Named moves (each a turn or a mirror), then the moves between two rows, first move first; the first pair answered
zuta (before -> after):
[ 0.4  4.3 18.1 20.1 37.4 10.7  4.5 -1.0  1.0] -> [ 0.6  4.6 17.1 19.1 37.3 10.9  4.0 -0.9  2.6]
[-8.1 -6.9  2.0 14.2  8.8 -4.3 -5.1 -9.9 18.9] -> [ -3.4  14.5   4.1   4.4   8.6  -4.3  10.2 -19.0   5.5]
[ -8.2   7.3  21.9  26.4 -29.8  14.8 -24.2  -3.4  -1.7] -> [ -4.3  21.2  23.5  22.5 -29.8  10.6 -16.7  -9.0  -8.2]
feru (before -> after):
[  8.6  22.8  -1.5 -13.1   2.4  -4.6  21.0 -10.3 -13.6] -> [ 12.3 -19.7 -19.8  10.7  20.5  -2.1   9.7  -4.1   7.8]
[-22.4   3.9  40.6  40.8 -12.5 -26.2 -25.3 -15.1  19.3] -> [-32.4  31.6  35.8  19.2  -1.5 -27.4  -1.3 -31.2  24.5]
[ -1.5   8.1   3.3 -12.5 -46.9  -3.0 -21.6  28.9 -11.9] -> [-23.0  21.3 -26.1 -40.4  -3.6   0.0  17.6   2.3  18.5]
[  5.3  -5.0   5.9 -10.8  -1.7  16.4 -12.0  21.7  14.1] -> [  1.5   9.8  10.0 -22.9  -4.3  14.1  -4.2  17.3   7.2]
divu (before -> after):
[  5.3  14.4  -4.1  -7.1   1.7  -6.7  21.8  -5.4 -12.8] -> [-13.1   5.0   4.4   9.0   6.9 -12.9  10.2 -15.5  15.1]
[ -1.8  10.2   0.4  -3.9  -0.4   0.2   9.5  -2.1 -10.3] -> [-12.2   8.5   5.6   4.6   0.9  -4.8   2.1  -8.3   2.5]
[-12.3  23.2   0.6 -19.4   0.8  -4.7   7.5   3.8  -5.4] -> [-22.9  17.8   6.2 -10.4   2.4  -7.9   1.7  -1.1   6.3]
[-18.0  13.1 -26.5 -12.0  32.2   4.2  15.8 -16.9  30.9] -> [ -5.3  20.5 -36.2 -24.4  30.5   8.0  24.0  -9.9  17.2]
kuri (before -> after):
[ 37.8   0.6  10.0  15.2  13.3 -15.8  15.6 -43.0 -16.0] -> [ 31.2  20.9  14.5 -31.4 -14.2  -6.3   6.5 -20.0 -33.1]
[-13.6   8.0  20.3  12.4  -3.6 -11.1   1.9 -16.9  18.4] -> [  9.9   9.4  14.4  23.2   0.2 -11.2  14.0 -18.9   3.7]
[ 27.8   7.3  12.0  30.5  -3.8  -9.3 -22.7  -7.4 -24.9] -> [ 18.8  17.5  16.7   2.4 -20.4  -4.0 -29.2   3.0 -31.0]
tabut (before -> after):
[-18.1   5.4 -12.6   2.6  22.4  -5.0  15.7 -18.3  27.7] -> [-16.2  -5.4 -22.3  -5.0  23.9  -0.9  11.5 -10.1  27.1]
[ 44.9  13.1 -38.1 -26.0 -21.6   8.5   4.1  19.9 -55.5] -> [ 30.7  55.1  12.5  14.0 -25.6 -21.5   7.7 -19.9 -50.7]
[ 19.2 -19.7  10.9  15.8 -15.2   0.9   1.1   7.4   3.2] -> [ 23.0 -18.3   7.0  10.0 -13.8   4.9   7.2   8.9   0.2]
[  5.3 -21.1 -15.9  24.5  48.6  -8.8   9.0 -39.1   5.7] -> [  6.8 -31.1 -23.3  19.2  49.6  -4.0   7.7 -33.1   8.0]
Then:
Between the rows of a pair lie 2 to 3 moves.
[-27.8  20.3   4.8 -53.3  -4.9  -2.1  -0.9   7.3  15.1] -> [  3.8   2.5   9.5 -35.5 -31.6   2.0 -22.8  33.2 -18.7]
feru feru tabut
[ 13.1 -13.3 -30.1 -18.7  14.6  16.3  -1.8  19.1 -12.8] -> [ 12.6  22.3  -1.6 -23.0  -9.8   8.2  -0.5  13.9 -32.8]
kuri feru tabut
[  6.8   0.0   8.4 -10.6 -29.8   8.1 -27.3  12.1  -5.2] -> [  0.9 -27.0 -17.3  -6.5   2.7  11.4 -19.9   6.8  23.0]
feru feru
[-13.0  25.3  25.6  -0.5  -3.4  -6.4  -1.7 -18.2  -2.6] -> [ -3.5  -8.3  22.2  24.1  -5.9  -4.4 -25.7  -5.3   0.8]
feru feru
[ -5.2 -10.6   8.5  27.7   9.9 -13.6  -8.2  -6.8  17.9] -> [  5.1  27.8  17.0  -9.3 -14.2 -11.2   0.7   3.5 -17.3]
divu tabut kuri
[-20.9 -29.6  -2.6  10.0  -8.7  -0.7 -11.3  19.7  20.7] -> [ 23.7 -20.0 -14.3  15.1  -8.3  -0.9  13.4  19.5 -19.4]
kuri kuri
[  8.2 -21.0 -41.8 -20.5  10.3  15.4  14.2   5.3   5.6] -> [ 21.1  -9.1 -35.8 -24.2   1.9  13.6  18.9   8.5 -12.9]
divu kuri kuri
[ -6.9 -19.8  10.1  17.3 -15.7  -1.8 -32.7  11.3   1.9] -> [ 16.2 -18.7   9.1  29.7 -11.9  -2.2 -23.0   8.4 -10.5]
kuri kuri divu
[ 51.7  18.5   0.9  -3.6  -2.9  -6.0   7.2   4.3 -65.9] -> [ 59.1  -8.7 -10.4  35.2  22.8 -13.7  13.1 -10.5 -45.0]
feru feru tabut
[ 40.0  24.3  -6.1  28.3  -1.2  -2.0  10.9   8.4 -40.4] -> [-11.8  44.7  24.7  -1.9 -33.1  -4.4 -17.8  16.3 -21.5]
kuri tabut
[-19.0  47.1  23.9 -62.2 -27.8   1.1  -3.9  10.3 -13.5] -> [-34.6 -15.5  42.7   6.4 -26.9  -7.3 -57.4  16.2  22.7]
divu feru feru
[ 36.2  -8.2 -20.5  11.3  -3.1   5.8   3.3 -14.0 -33.1] -> [  6.7  28.2  10.5 -13.9 -31.2  -2.5  -7.9 -12.1 -32.2]
kuri tabut
[-38.4  27.5  17.3   6.7   2.6 -30.5  26.3 -26.8  37.1] -> [-20.3  24.7  45.6  26.8 -37.3 -33.7  -7.0  -4.3   4.5]
feru feru
[-44.0  12.1 -18.6  -9.5  25.7   8.1   9.2 -32.5  26.9] -> [-42.6  24.9  28.2  19.7 -10.9  -6.4 -21.5 -28.4   9.9]
feru feru kuri
[ -5.5  29.0  -2.5 -24.1  -8.6  -8.4  -2.7 -15.4  -1.7] -> [  1.6  -3.5 -19.8  11.3  19.0 -13.0  -4.2 -24.7  17.9]
kuri tabut kuri
[ 16.9  14.2   5.5 -10.4  14.4  -8.6  29.9 -20.2 -14.4] -> [ 36.4  -7.3   4.9   3.9   1.2  -6.2  13.1  -2.4 -30.3]
divu feru divu
[  2.9 -24.3   8.9   6.7 -20.6  -0.8 -34.0  25.5  -3.1] -> [-33.8   6.2   8.4 -28.2  -7.5  -1.3 -15.3   4.6  24.3]
feru divu tabut
[-30.9 -20.5 -19.1 -43.0 -13.3  17.2 -24.8  25.9  20.8] -> [ 31.0 -16.8 -26.5 -28.5 -19.0  18.1  -1.8  33.5 -35.7]
kuri divu feru
[-34.1   9.4   7.6   4.2  15.2 -15.6  32.9 -39.8  12.8] -> [-12.3 -11.9  -2.7 -37.6 -36.7   7.8  -5.0  25.3 -33.9]
feru divu kuri
[ -7.2  -3.1   8.5 -20.3 -16.0   8.8 -20.2  23.3  -7.1] -> [-15.5 -10.6  -2.9   3.1  24.6  -0.4   2.3  -9.9  28.5]
feru divu kuri
[21.5 13.0 11.8 -0.6 -4.0 -4.0 10.9 -3.8 -8.7] -> [ -5.7   0.5   8.0   4.3   9.9  -7.0   5.1 -15.9  23.8]
feru kuri divu
[ 32.2 -27.0  11.8  48.9   0.5 -14.7 -14.7   8.8 -13.6] -> [-17.0  48.6  34.5 -21.6 -18.4 -16.8   3.8  -7.6  -8.9]
feru kuri
[  4.8  -4.6  -7.3  58.0  33.2  -8.6  15.7 -28.3  24.0] -> [ 21.2  18.9  30.8  41.2 -34.8  -9.1 -17.3  12.8 -34.8]
tabut feru
[-27.5   3.2  10.7  12.9 -31.0  -8.0 -21.6   2.1   5.2] -> [ -9.2  -6.1  -7.6   0.2 -35.7   0.6 -21.1  21.1 -14.8]
divu zuta
[-10.7 -23.2   2.3   0.8 -25.3  11.0 -36.4  36.7   6.1] -> [-34.7  -8.2  23.5  17.0 -15.2  -3.5 -32.3   7.2  25.4]
feru kuri feru
[ 31.3  61.3  36.6  12.3 -19.3 -12.5  24.3 -23.1 -50.1] -> [ 21.8  10.1 -37.3   8.5  55.9   2.0  57.5 -42.7   8.1]
feru divu
[ -7.3  13.3  19.8  -4.6 -29.8  -3.0 -14.9  -8.4  -8.9] -> [ 25.7   7.3   4.3   9.8 -14.6  -4.6   4.9 -12.7 -24.6]
kuri kuri divu
[ 40.4  13.5   4.8 -16.3   4.2  -4.9  11.9   2.8 -25.0] -> [  6.5 -14.1  -1.4   7.1  34.8 -11.1   4.0 -17.0  29.4]
feru divu
[  0.1 -15.0  16.3  48.3   8.5 -15.2 -14.3 -13.8  16.3] -> [  0.4  16.5   6.2 -34.1 -29.2  10.5 -16.1  25.1 -23.8]
divu kuri
[ 20.1 -18.0  24.3  21.9 -15.5   0.3 -21.8  19.0 -14.7] -> [ 32.0 -14.8 -18.5   0.5  25.9   9.3  25.3   2.1  -8.1]
feru feru kuri
[ -1.6  13.8   3.2 -33.7 -23.2  16.8 -13.2   8.3 -21.1] -> [-11.0 -14.0 -27.1 -35.9   5.9  24.6  -5.1   5.1   6.2]
kuri divu feru
[-25.7  25.0  49.8  16.3 -26.9 -14.1   9.4 -31.7  -6.4] -> [-12.3 -38.8 -41.1 -24.2  21.1  21.9  28.9  -4.9  16.0]
feru tabut tabut
[ -1.1   4.1 -36.5  13.0  35.6   4.6  20.4   5.9  12.7] -> [-36.9  13.4 -15.9  -4.1  17.6   3.0  -2.0  11.2  30.4]
kuri kuri divu
[ 22.9 -22.5  -9.3  42.6  16.7 -15.3  17.9 -32.1   5.1] -> [ -7.3  16.7   1.6 -50.0 -39.6   5.8  -5.7  10.0 -20.3]
kuri kuri
[ 10.2  16.6  21.9 -39.6 -28.7  11.3  -1.3  15.5 -23.5] -> [  9.7  -2.8 -12.0 -10.9  36.1   4.0  37.7 -27.5  20.8]
tabut feru kuri
[ -6.8  10.0  25.7  18.0 -13.0  -9.1 -31.5   2.7  -3.2] -> [ 10.4  33.9  -1.8  -5.0  19.1  -4.6  19.2 -15.8 -14.2]
feru kuri divu
[ 35.3 -24.7 -17.4  18.8   3.3   0.3   9.3   4.7 -21.1] -> [-36.7   8.8  20.9 -15.1 -20.3  -5.7 -17.6  -3.3  15.7]
feru kuri divu
[-12.6 -70.1 -21.3   8.8   9.9  14.7 -64.9  25.0  40.4] -> [-33.0  -6.6  48.4  50.0  -4.9 -20.5 -59.1 -23.7  40.6]
feru divu kuri
[ -3.9 -24.9  10.4  40.9  17.3  -9.9 -14.6 -11.2  26.9] -> [ 41.5   9.2   7.3   8.4 -12.1   1.2   6.1  10.8 -41.0]
kuri divu kuri
[ 24.8  22.0   7.3  -2.6  -9.5   3.6  18.6  -6.0 -29.9] -> [-21.1 -13.6  10.3 -13.3 -20.9  11.9 -25.3  15.5  11.6]
kuri zuta
